The rows of D fall into a few groups, and each row is roughly a mix of its group's hidden directions; some rows fit no group.
D, 107 rows:
[[ 12.9  18.0 -18.9   1.8   4.2  28.7 -12.3  25.7   8.3 -28.0]
 [-31.1 -25.4   3.5 -12.1  18.3  21.7  15.8  10.3 -17.0  11.4]
 [-13.9 -35.4  -5.0 -20.1 -14.5   8.3  19.5 -21.5 -18.7   3.1]
 [ 40.8  14.2  -4.8  -4.3 -30.5   6.3  18.7   9.1   1.4   6.2]
 [ 21.7 -12.2 -11.7  -3.5 -19.3  37.1  19.0 -12.6  15.9  -7.7]
 [ 22.9  -3.5 -10.8 -20.8  16.9   5.8 -24.8 -34.4   0.8  12.4]
 [  2.3   2.2 -30.5 -22.7  -9.8 -16.7  32.2  21.9   1.4  -3.0]
 [ 19.5  15.4  29.5   9.7  17.0  22.7   2.6   7.2  29.4  -7.2]
 [  4.5   4.3 -13.7 -21.4  23.7 -31.0  29.7   8.6   2.2  13.7]
 [  1.5  -6.6  43.6  20.8  -0.3  -4.5   1.6 -30.1   3.6  -6.2]
 [ 16.4  35.8  -0.8  -3.9  -1.0   2.5 -17.0 -11.0  34.7  13.1]
 [-13.0 -10.8  39.0  30.1 -11.8  -2.7 -12.0   7.2 -17.2   1.8]
 [  9.5  45.0  12.3  -7.0  -9.8  -8.9 -23.9  -2.6 -12.3 -11.6]
 [-13.7 -35.1  -3.6 -15.3   5.3  12.6  23.5  21.7 -12.9  17.7]
 [ 22.9  34.7   8.7  14.9   4.4  10.1 -16.6  -6.0  29.6  -4.2]
 [ -7.0  28.8  -9.8  -2.1  14.4 -38.5 -14.3  21.8  -3.0   0.9]
 [ -5.7  32.4   8.7 -30.3   0.9   3.9  19.5  13.9  10.4 -24.2]
 [  2.5  -8.7   8.3  27.7 -30.4 -19.2 -13.7 -29.2  -7.1   7.3]
 [ 27.6  15.8 -33.0  11.4 -21.4  -3.7 -19.5   3.3  16.3  -1.3]
 [  5.6 -23.1  33.3  31.0   9.8  -0.4   4.1 -16.9  -2.1  17.7]
 [ -9.0 -22.5 -11.3 -28.7  -2.5  16.7   3.4  36.1 -14.3  -2.2]
 [ 19.2 -28.4 -34.9   0.3   2.8  23.4 -11.8   6.0  14.2   4.8]
 [ -3.3 -23.4  32.0 -30.0   2.8   0.1  17.2   1.0  -2.9 -23.6]
 [ -3.2 -17.1   1.9  -6.3  25.9  40.3 -17.8  16.4  -5.0 -10.4]
 [ 19.2   5.6   7.6   7.8  40.0  17.3   5.1  22.1   1.0 -20.6]
 [  7.6 -20.1  30.1  34.3  12.1  16.6 -11.7  -8.4   3.2 -13.2]
 [-18.6 -23.6   4.2 -41.5 -10.2   0.4  18.1  12.4  -5.8   9.6]
 [ 16.9 -11.9  10.9  -7.0   9.2  33.4 -27.5  24.3  -6.8 -13.0]
 [ 19.0   3.7  19.1  43.6  13.8  -9.2   7.5  -5.2   1.7 -19.0]
 [-19.1  -9.3 -21.5   4.6 -23.8 -24.7  27.3 -19.5   7.1   8.1]
 [  8.1  -3.7  -9.1  13.3   5.3 -42.2  15.1  20.5 -10.8  21.0]
 [ 13.7 -17.0 -13.9   7.4 -19.6  -4.7  23.9  12.4 -37.0 -11.3]
 [  1.2 -22.0  14.3   6.1 -17.4 -27.6  26.5 -23.1  13.7  11.9]
 [ -0.1  36.8  27.2  -5.2   0.1 -12.8  30.1   8.4   9.7  -2.6]
 [-10.8 -21.1  -4.6 -13.0   1.9   7.7 -30.9 -24.2 -23.2  21.5]
 [-36.5 -30.5   1.6 -22.8  14.0   2.5   9.0  -7.1  -5.8 -14.0]
 [  8.5 -13.0  -6.4  -1.6  -4.7 -23.4  27.0  36.4 -21.2  -1.5]
 [ -2.9  12.0  25.4 -30.4  21.1  17.6   0.4  27.5   8.7   6.4]
 [ 14.0 -13.3 -29.2   8.8   5.0  -8.5 -42.0 -13.0  -2.2  -4.4]
 [ 23.4  12.9 -22.3  15.1 -20.7  14.8   9.1 -14.0  31.4   0.3]
 [ 12.8   2.1  22.6   0.5 -20.1  40.0 -10.9 -21.5   7.0   6.4]
 [  2.6   2.0  11.8  15.6   8.4  -4.2   5.6 -44.0  29.9   3.7]
 [ 23.6   3.6  21.6  -1.6  -8.1  27.1 -33.3   0.0  18.1  -9.1]
 [ -6.5  20.6  33.7  15.8 -15.1  14.9 -31.4   6.1   5.1  -1.8]
 [ -8.4 -18.7 -42.5   2.2   5.6   0.3  18.3   8.0  -5.5 -25.8]
 [ -2.2 -21.7  11.5  30.2 -19.4  22.4 -27.0  -7.8   0.3 -12.9]
 [-13.5 -14.4  32.1  -4.2  28.1 -15.1   8.4  -9.1  24.8  11.3]
 [-15.0  13.9  38.0  -3.7  30.8 -12.1  -1.0  13.9 -13.6   0.9]
 [-18.1 -16.6 -13.3 -35.6   2.3   6.2   1.2 -25.4   9.2  23.0]
 [ -8.9  33.6  10.0  -1.5  -2.2 -32.4  -6.3 -25.2  -7.4 -16.2]
 [  0.0  38.2  12.4  21.4  23.5   2.4 -10.6 -18.6  16.2  -2.0]
 [ -0.5 -10.1 -11.3 -24.1  25.2  29.4 -17.3  20.5 -17.9  -1.7]
 [-24.8   3.7  12.9 -25.5   0.2  -2.0  42.5   5.4  -8.3  -0.3]
 [ -7.0 -31.1 -19.6  -4.0  13.9 -18.9  -9.7  12.4 -25.2  22.4]
 [-13.7  24.3  32.3  -1.5  10.7 -10.0   7.9  31.1 -14.6   8.4]
 [ -1.1   5.8  -5.0 -44.1  -7.3  -7.3  14.5  -7.7  24.8  18.9]
 [  6.9  24.2  23.1  18.5  -6.8   2.6  13.0 -32.3  22.6  -8.5]
 [  6.5 -42.8  10.1 -17.0  19.9   7.5  -2.2 -20.8  -1.6  14.0]
 [-20.0 -15.8 -17.1  19.9   9.5  26.7  -8.2 -29.9  13.3  -8.7]
 [  0.8 -34.1  29.9  -0.5   0.0  22.4  23.0  10.6  -4.3 -11.7]
 [ -4.0 -35.2  18.3   7.2 -13.7  14.2  12.2  -8.5 -33.2   0.8]
 [ -4.3 -13.3  25.2 -27.5  35.5   5.2  13.2  13.4   2.7 -11.1]
 [ 24.2  21.6   1.6  27.2 -14.1   9.3 -12.1 -18.4  27.2  -6.9]
 [ 28.7  -0.7  13.5  28.3 -23.7 -16.8  -3.8  17.1 -11.9 -15.9]
 [ -9.3 -36.5  -2.1  -9.4  -7.7  -1.5  22.2 -32.3 -11.7  10.3]
 [ 22.4  -9.8 -32.1   6.2 -12.8 -23.8   3.1 -30.4  -5.0   1.6]
 [ 14.2 -37.7 -24.2 -17.1  -2.8  -8.5  -1.2 -19.7 -16.7  10.2]
 [  9.0  14.7  15.4  40.8   5.8   7.5 -20.1 -21.5  11.9   7.7]
 [  2.0  12.9   1.1 -27.5  29.8  32.8 -13.3  11.2  12.5  -1.7]
 [-20.0 -21.6 -21.2 -30.0   6.5 -20.6 -13.9  -3.9  -7.2  20.4]
 [ -9.6 -27.1  23.7 -28.1 -10.4  19.6  19.2  -4.0 -11.0 -13.5]
 [ -9.0 -42.5  15.3  -6.1 -16.4  -1.3  24.3  -8.8 -14.8   6.3]
 [ 20.0  34.9  14.3  10.8  11.4 -30.6  -2.9  14.5  11.1  -2.3]
 [ 19.7  29.0   2.1  21.2  -4.1   0.3  -5.7 -27.4  27.8  -9.9]
 [-21.1  17.9   3.4  -1.2  -0.1 -26.1 -18.7 -29.9 -20.2 -15.4]
 [-13.7  14.2  35.3  31.6  -5.6  10.7 -23.5   0.8   0.0  -4.7]
 [  9.4  -3.1  46.9  -5.5   0.4   1.6  12.2 -28.7   5.9  -4.4]
 [ -9.6 -18.7 -43.9 -10.3 -12.8  21.6  -8.5   5.7  -7.9  -9.0]
 [ -5.1  -4.5 -15.2  -4.3 -29.7   6.7 -11.5 -12.0 -42.6   6.5]
 [ 25.1   0.3  19.2   6.5 -18.4  35.4   9.7 -12.8  -2.4 -21.5]
 [ -2.5   8.1   1.6 -20.3   8.6 -48.7  14.9   1.9   3.3  13.5]
 [-24.2 -16.1 -27.7 -31.5   2.3  -4.3  11.9   1.2 -15.7  18.4]
 [  9.7  13.9 -21.9   5.9  13.5 -28.8   9.6  34.3  16.2   3.5]
 [ 10.2  20.5 -36.4   6.7  -6.6  -6.4  23.5   6.1  15.2  23.6]
 [ 18.8  31.4  15.0  14.1   3.8 -17.6  -6.2 -29.8  -3.0 -18.2]
 [-18.4  -9.2 -26.8 -13.5  19.0 -24.1  12.6  28.7  10.5  -1.7]
 [  4.9  24.8  37.8  29.8  -2.3  -1.7  10.3   4.2   6.4  15.1]
 [-15.0 -14.5   8.7 -10.5   0.3  32.1  -4.6 -38.1   8.3 -12.7]
 [  0.0  22.9  16.4 -23.0   5.8   0.8  -5.0  41.3  -3.9 -15.8]
 [  1.4  -0.1 -30.1 -11.3 -28.4 -26.5  12.5 -22.3   5.1  11.2]
 [-40.1  19.4   9.7 -16.0 -13.0  19.3  -9.6  10.9  12.7  10.2]
 [ -0.3 -10.2  18.7  -3.2   6.6  16.9  18.3  43.6   8.0 -16.4]
 [  5.7  24.4  -4.2  19.8 -20.8  25.5  14.2  23.4  14.3  16.9]
 [ -0.7  14.4  -9.6  23.1  15.3  10.0 -22.9 -33.8  22.8  -1.7]
 [ 34.0  11.9 -13.8  26.2  -8.3  23.5   1.8  13.5  19.4   0.0]
 [-16.0 -15.8  38.8  20.4  -9.8   2.8  -9.3 -20.7 -17.6  -1.4]
 [-21.3  -1.9 -30.7 -20.7  -6.7 -22.6  22.3  -5.5 -11.8  17.4]
 [ 18.5  27.8  38.2   2.7  -2.0 -12.8  -5.4  18.3   8.4 -13.0]
 [ 22.3   8.6  17.3   4.0   5.2 -21.0  24.8 -26.9  25.4  -4.5]
 [-22.2 -39.9  -6.0 -16.2   0.2  -0.7  20.0  18.3 -14.6   5.3]
 [-40.3   2.6 -10.0 -23.2 -23.4 -18.2  -7.0  -8.3  -8.6  -3.5]
 [ 25.9 -13.3 -43.4  -9.1  -9.7  -2.7 -10.1  15.8   9.1   3.0]
 [ -8.6 -27.5   6.5  35.5  21.3 -12.8  -0.5  -4.8  -0.3  24.1]
 [ 10.7 -12.5  -6.6 -33.8  -7.4  -0.7 -15.5  -4.3   4.4 -39.6]
 [-10.0 -23.8 -24.1  18.4 -14.8   5.7 -10.9  14.1 -33.0 -10.5]
 [ 16.7  -1.9 -15.0  49.0   4.5  -8.3  -6.5   6.8  -9.3  13.4]
 [ 25.1  30.8   4.1  29.3   8.4   4.3 -13.9 -10.1  22.0  -6.1]]
One row of each group comes first, with its name. Which group is each row after those in?
[ -5.4   2.4  38.1  32.8   5.0  16.5 -20.2   1.8   0.8  -9.4]
(11)
[ 28.2 -25.4 -16.5  -3.7   8.2  -3.8 -23.1  31.1   1.1   7.1]
(40)
[  7.9  28.6  -7.4  27.5   9.7   0.7 -30.4 -16.1  17.4   9.0]
(22)

[ 31.2   9.3  -9.4  27.7 -20.3  10.5   1.3  24.1 -18.3  -0.7]
(22)
[ 22.6 -19.8  33.9  28.2  12.9  -6.1  -8.8  -0.4   5.1  14.1]
(40)
[ 25.7  -0.4  -7.1  24.5 -12.8   5.1   7.9  40.0 -13.3   3.9]
(22)
[ 10.2 -25.7  13.8  36.2   5.4  25.7   8.5  -3.7  -7.6 -16.2]
(22)
[ -3.0  47.6  -4.2  21.3 -18.6  -6.7  -4.4 -12.8   5.7   0.8]
(40)
[ 13.6 -19.3 -23.5 -26.8 -12.7  -3.3  12.8  34.4  -2.0   2.7]
(40)
[-13.4  12.3  13.4 -37.6  22.2  -2.2   6.3  20.2  -5.5 -21.4]
(40)
[ 42.8  14.7  -9.4  12.1 -17.7 -11.6  -4.0  12.9   1.3 -20.9]
(11)
[ -4.6  -0.1 -24.4 -26.4 -10.2  27.3   1.6 -23.1  25.1  -5.2]
(22)
[ -9.4 -25.0  12.3  -0.6  -2.6 -12.3   0.9 -13.8  -2.8  46.2]
(22)
[ 19.4   6.2 -23.3 -29.1  -5.8   6.3   4.8 -17.2  34.1   0.2]
(11)
